Which row each row swaps with, under one turn or mirror
dalem: [  9  14   3   6   0   6   4  -8  -5  -1  -5 -12 -20   1  20 -14]
ker: [  0  -1  20  11  -6  -5   7 -13   2 -15  -9 -10  -4  18 -10  -2]
kamov: [  3  15   0   2  -7  15  -5 -13  -5 -22  -8  -7 -18  -9  21  14]
gopu: [  6 -19   9  -5  -2 -16 -11  -6  -2  -4  -4  24 -12 -10  -3  -6]
Lered: [  9  -7   6   6   1  27   3   8  -2 -11   3   8  -9 -35   3   0]
sep: [ 12 -20  19  12   2 -12 -12   2  -8  -8  -2  19  11 -14  -2   4]
sez: [ 17 -20  12 -11  19   2 -12   9  -8  -1   5   1  12   9  10   0]
Lemup: [ -3   6  -3   1  -5 -10 -24  -5   9  -6  -2 -11 -19 -14  -1  15]
Zup: [ 12 -10  -2  -6  12  15 -14  -1 -15 -12   5  21 -11 -11  17  16]
Ziv: [ 20  -3   5   8  11  16   6   8 -15  -2  12  13   1 -21   9 -13]
Gasul: [  0   0  12  23  13  15   1   4   1 -14 -25 -11  -4   5   7   8]
Mizug: [ -2  23  -1  15   8   6 -12 -12  -1 -19 -13   0   2 -27  -5   5]
bikig: [ -3   4  15  24  10  16   4   6   7 -13 -15 -10   9   4  -8   6]
veme: [ -2  -3  19  10 -14   5  14 -11  -6 -14 -10 -13   6 -12 -14  -8]
sepa: [  0  -3 -10  -6  -1  12   8  -2  -4  -1  23  -2  -8   2 -21   8]
dem: [  1  10   2   4  17   1 -17 -15   8 -23  -7   7  16 -22  -7   1]
geruv: [  5  -3   0 -11  -5   8   8  -5  -5   7   5 -11 -23   7  14  -7]
vova: [ 13  -8  -2 -10   3  19   4  -4 -23  -9  23  10   4  -9   7  11]
kodov: [  5   6  -1   4  -9   2 -23   1   7 -11  -3  -8  -9 -32   3  13]
kog: [  9  -2  10  10  15  22 -11   7   1 -25 -17  -4  -9  -3  16  12]
nadu: [ 14 -16  21  10   6 -11 -11   9  -7  -9   1  22  10 -13   1   2]
kada: [  6  -3  -4   7   2  -1   7 -26  -2  -3  -4  11  -3  21   2  -6]
nikas: [ -8  12  12  12   0  -4 -18   0  16  -3 -18   3  -8 -12  -2  12]
Gino: [  4  10   7  -3  -4  25   5 -12 -15 -18  -1 -23   0   0  11  10]
relom: [ 19  -3  10  16  -1   3  -8 -15  -3 -14  -8   9  25 -21   8  -4]
pud: [ -3   5  20  12  -6  -5   9  -8  -1 -10 -11 -12  -3  18  -4  -2]
dozar: [  2  -4  -1   0   5  12   2   5  -4  -6  23  -3   6 -13 -28  11]
rato: [  7  -2   1   4  -4  14 -10   5   6  -7  -2   0 -11 -41   6   7]
dud: [  9 -15   8  -6  14 -11 -21   8   1   6   2   6   8   8  10   2]
zuz: [  2   5 -10 -14  10  -6  -4 -16 -15   4  17   7   8   3  -9  -2]
Vagor: [ 11 -17   4  -9  13  14  -3   6 -19  -3   7 -10   6  13  12   8]
Rege: [  0  -4  -8 -15  -4  13  11  -5   0   6  16 -11 -16   0  -9   0]
Mut: [ 14  -6  11  10   2  23   2  10  -4 -11   1   6  -4 -34   9  -3]
sirin: [ -1  -4  14  -8   3   4   1   3  -1  10  17   2  18   1 -20   4]
Dugem: [  9   4   4   4  15   0 -20 -19   7 -22  -6  14  15 -18  -3   0]
Filef: [ -6   0  -8   6   8  -3   2 -30 -12   2  -2  -5  13  10 -10   4]
lasu: [  3  -6  -1 -15  -8   9   3  -8  -3   6   7 -15 -23   0  12  -5]
tebiz: [-10  -1 -12   1  14  -6  -3 -23 -12   5   0  -1  10   6 -10   4]

ker is swapped with sep
Zup is swapped with Gino
dem is swapped with tebiz
lasu is swapped with Lered

